One turning vector, and how many ticks it has turned:
The counts run from 0 to 323.
[-30 -13  23  -3 -33 -24  34   8  10  16  -6  18   8 -11  22   8  27   7
   0 -21  -8  15  -7  -9 -27  11   4   4   7  16 -40 -13  11 -30  28  14
  16  16 -14 -18 -27 -11] : 211
[-15 -48 -10   8  -7  -3  13  14  22   8 -15  -6  10   1   4  14   4  18
  -6  -5   8  34   5 -13 -26 -12  26   2 -18   1 -42  -1 -12  17  13  -5
 -24  35  -3  22 -30 -11] : 34
[-15 -22  32  -7  -5 -19  15  11   5   4  -4  -3 -19  19  15  29  21  34
   9   6  15  31  16 -17   1   6  -6  40  -9  -7 -24   7  -9 -12  10 -14
 -13  33  -3  36 -34  -9] : 59
[-10  -2  19  -2 -17  32  36 -21  10 -21   9  25   3  30  31   2  -6  20
  15  23   5   4  35  -9 -22  15  -8 -15  -9  13 -10   7 -39 -15 -14  -1
 -25  13   0   2 -33  -3] : 81
[-26 -15   8  12 -13  28  42  -1  19  25  -4  26 -22 -11 -17   6   6  33
  10 -17  -3   3   5 -39  -9 -14  -1  30 -12  -8 -29  12  -1 -11 -13  -7
 -14   0  -7  12 -35 -27] : 254
[-25   1  31  -5 -21  18  23 -24  22 -20  21   7   6  34 -20  10  28  24
  19   0  21   3  25  24   2  12   2  10  -6   6   4  36 -19 -22   9  19
 -28  -2  -3   0 -24  -1] : 323
[-30 -25   5  16  -8  -8  14  -3   7 -26 -14  27   6  -9 -40   1  47   2
  -1 -25  -2 -15  -5  -5  -9  21   5  33 -16   9 -22  37   4 -32   5   9
 -21 -10 -22  12 -15 -19] : 176
[-14 -20 -13  23 -10   0  12  -3  18   0  -4  -4 -28  26  23  31   3  17
 -14   9  -2  49  32 -25 -24  -1   7  14 -14  13 -20  15 -23   9   6 -19
 -14  32  -8  14 -31   8] : 274
[ -6 -21 -32 -32 -18   1  29 -41  23 -34   5  -6 -11   0  17   5  10   0
  -2  -5  14  25  34 -18   9   8  18   2  -8   2 -21  31  -6  -2 -21  26
 -17   1  -6   1 -25  14] : 117
[-20 -22  34  -2  18  -4   5   1  26  -3  -8  21  -8  30 -15  11  15  44
  -1  17  32  22  40 -17  10  14   7  25   6  -9  -1  27 -31   7  -5  17
 -37   0  -5   9 -15  -4] : 298
[-27 -26  -6  12 -17  -4  23  22   6  12 -16   3  -4   0 -25  35   6  34
  14 -14  -9  12   3 -33 -14 -14   6  44  -9  -6 -27  17 -14   4  36  -9
   0  10 -25  17 -18 -23] : 20
[-13 -26  -2 -32 -20  -6  37 -19  10  -1  -6  14  12  25  29  12 -27  34
  20  21  15  16  38 -31   2  -5  11 -10   5 -11 -14  -1 -35  12   1  18
  -7  12  -4 -13 -24  -5] : 76
[-32 -31   8  17  -8 -11   5   8  -3 -31 -14  19   8  -3 -34   3  43 -12
  -8 -20   0  -3  -3  -2 -22  18  -1  17 -19  19 -25  24   2 -36   7   5
 -15  -1 -27  15 -22 -26] : 177
[-19  -9  -2 -10 -16   4  32  -6  -6 -44  17 -11   3  38  22  22  -4  19
  25  16   7  29  35  10 -19  -2  20 -11  -5  14 -14  13 -42  -6  21   5
 -16   9 -18  11 -19   4] : 315
[-27  -2  31 -23 -12 -11  26  13   6  -7  10  -4 -24  18  16  21   3  34
  18   8  10  52  20   0  -6  -3  15   7  14   4 -29  -3 -15 -12  17  -7
 -10   5 -20   9 -26 -13] : 289
[ -4 -16  -4 -31 -17  -2  28 -18  26   8  -3  20   3  17  13   0 -11  30
   4   2  19  10  53 -13   8  -3  20  18 -11  -3 -27  11 -41  23  -2  25
 -25  -4  -7  -1 -10  14] : 305
[-29 -20  13 -20   4 -15  22   8  -4 -11 -20   6   5  22   7  12 -12  29
  -3  16  24  43  43 -10 -10  -1  26  -7   8   3 -21   4 -55  15   1  20
 -19   4  -9   3 -13 -15] : 302
[  1 -16   0 -27 -23  16  38 -28  20  12   7  15   2  14  37  -2 -10  22
  10   4   7  -5  47 -21   1  -3   6  17 -24   2 -24  12 -40   8 -11  13
 -22  15   3  10 -24  19] : 78
[-41  12  36  -6 -17  32  37 -26   6 -11   3  -5  -2   5 -13   0  22  31
  13   6  12   9  28   8  -3   8  -2 -10  -1  10  -4  27 -25 -24 -15  21
 -17   2   3  -5 -36 -27] : 94
[-24 -19  -8  12 -18   5  30 -10   2   1  -6  -2  -7  26  30  46  -3  13
  -3  13   1  39  11 -20 -25  -2   2  21 -15   7 -30   1  -8   4  25 -24
  12  42 -17  19 -31 -15] : 47
[-19   6  16 -17  -9 -28  17 -34   5 -46  -5 -17  -3  14   0  32  25  10
   4 -13  -2  43  36  10 -18  20  14  -5  21  16  -8  27 -18  -7  19  16
   6  10  -7 -12 -12  -7] : 127
[  1 -24 -28 -41 -17 -17  26 -39  25 -34   3 -18 -10  10   6  12   7   9
  15 -15   6  31  36 -16   6  11  30  -7   1  -2 -19  27  -7  10  -9  22
 -17   4   0   0 -21  11] : 116
[-20 -28  13   0   9  -8   4   7  10 -12 -11  23 -13  27  -3  16   5  33
 -10  19  30  29  42 -21  12  15  -1  36  -3  -1  -3  30 -42   9  -8  10
 -24   0 -12  19 -18  -3] : 299
[-30   4  38 -11   6  19  29  -1  14  14  -3  24 -16 -10  13 -14  20  35
  -3   2  25  24  33   4   0   6  17  23  -3   4 -37  12 -22  -7 -17  11
 -25  -3   1  10 -23 -18] : 294
[  6 -51 -33  13 -10 -44  14 -22  17 -18 -20  10  19  15 -10  32  19  -4
  19 -23 -11   3   5 -28 -30  18  23  12 -11  -2 -24   7   9   5  29   3
  -4  13 -11 -11 -11   5] : 194
[-32 -13 -12  23 -29  11  27   9  14   4 -17  12  16 -17  21  22   4  21
   4  -7 -22  13   7 -10 -22 -11  20  -5   3  25 -33   5 -13  -2  50  17
   3  20 -28 -16 -20 -18] : 9
[-24 -32   0   8 -31  10  26  17  14  12  -3   4  12   0  39   8  -5  18
  16   0 -16  15  -2 -21 -22  -5  13 -21  -1  23 -27  -6 -15 -20  27  13
  -4  23 -10 -17 -31   0] : 237
[-18 -20   9   4 -17 -12  19 -11  26 -11   0  26  10  -7 -41  -4  42   4
  13 -31  -6 -29   2   1  -5  17   7  32 -15   4 -20  27  11 -26   9  17
 -26 -14 -11   5 -14 -12] : 175
[-11 -20   4  23   1  29  21 -14  44  20 -11  19 -12  -2  14  -5   8  23
 -18   8   7  30  23 -20 -26  -4  17  -4 -12   9 -35   9  -7   7 -24   1
 -36  17  10  -3 -38  -9] : 268
[-10 -21 -28 -19 -29 -32   3 -19  14 -27 -12  12  21  -4  15   6  14  -5
  -7 -24 -10   0  40  -8  -8   7  23  13 -15  20 -28  23 -30  -1  22  31
 -12   1 -12  -5   3  25] : 156
[-19  27  27 -19 -19  -9  42 -27   6 -25   8  22 -16   3   2   4  29  -5
 -10 -16  -1  12  42  10 -20  18   2  10  15  12 -27   6 -11 -31  -3  19
   3 -15 -10 -10 -10  -9] : 133
[ -3 -50  11   9   0 -48   7  14   4  15 -32  21  11   7 -13  20  12  30
  17 -11  -7   3   7 -48 -17  17  -6  20   4 -12 -17   7 -10  -2  22   0
  -3  14  -8  -8 -20 -13] : 220
[-17 -40  35  24 -10 -32  11  19  -2   8 -22  41   0  19 -10  14  21  11
   1  -2  -1   5   6 -29 -35  25 -20   5  12   1 -18 -10  -9 -23  14  -2
   1   9  -8 -16 -31 -18] : 218
[-25  -1 -20  -6 -24  -2  31 -21   1 -38 -13  29  26 -11  21  -1  11 -17
 -11 -12 -13  -8  27  -3 -21  14  17  -3 -12  32 -29  17 -30  -6  14  35
  -2  -7 -29 -12  -2  -1] : 158
[ -7  -6   0  -9 -32   6  35 -27  39  18  17   9 -20  27  27  27  -4  26
  11  -1   3  34  34 -23  -9 -11  12  12   3   2 -15  -1  -5   1  16   0
  -5  12  -4 -15 -27  11] : 278
[  0 -21  -7 -13   3  -7  15 -22   2 -45 -14 -19 -14  17 -11   4  12   7
   6  -5   8  31  37 -10 -19  19  17  -3  -7  -1 -21  28 -35   1 -25  -7
 -31  10   2  24 -26  -6] : 112
[-14 -35  10  -8 -39  12  38  14  40  18  10  34  -1   5 -18   6   5  20
   7 -12   6   0   1 -27  -4 -22  -3  23 -10 -17 -30 -12  11  -8   3   7
 -18  -8 -20   9 -26 -15] : 25
[-40 -10  27 -22 -20 -13  17  -4 -17 -24  -3 -24 -13  20 -25  12  11  17
  -1 -10  20  37  35   0 -20  -4   4  -3  -2  -2 -15  19 -51 -12  -8   0
  -4  15  -4  16 -28 -16] : 100
[-20  -7  -4  -3 -23   6  39 -20  31   4   8   8 -19  30  26  38 -13  26
   5   9   3  50  29 -21 -13 -14  16  -8  14   4 -14  -7  -9   3  15   3
   1  11 -12 -19 -23  -9] : 277
[-12 -33 -14  17 -19  24  34 -24  50  21  -2  35   9   8  15  13   3  16
 -17   9  14  10  13 -26  -5  -8   6  18 -20  -3 -25   8   8  15  -4   9
 -20  19  -4  -2 -36  -6] : 39
[ -8 -24   7 -35 -24 -14  22  -2  23   1   7  19   7  29  15   7 -18  22
   2   4  24  21  52  -8   1  -8  15  12  -5  -7 -16   3 -42  13   0  25
 -24  -6 -12 -10 -14  18] : 304
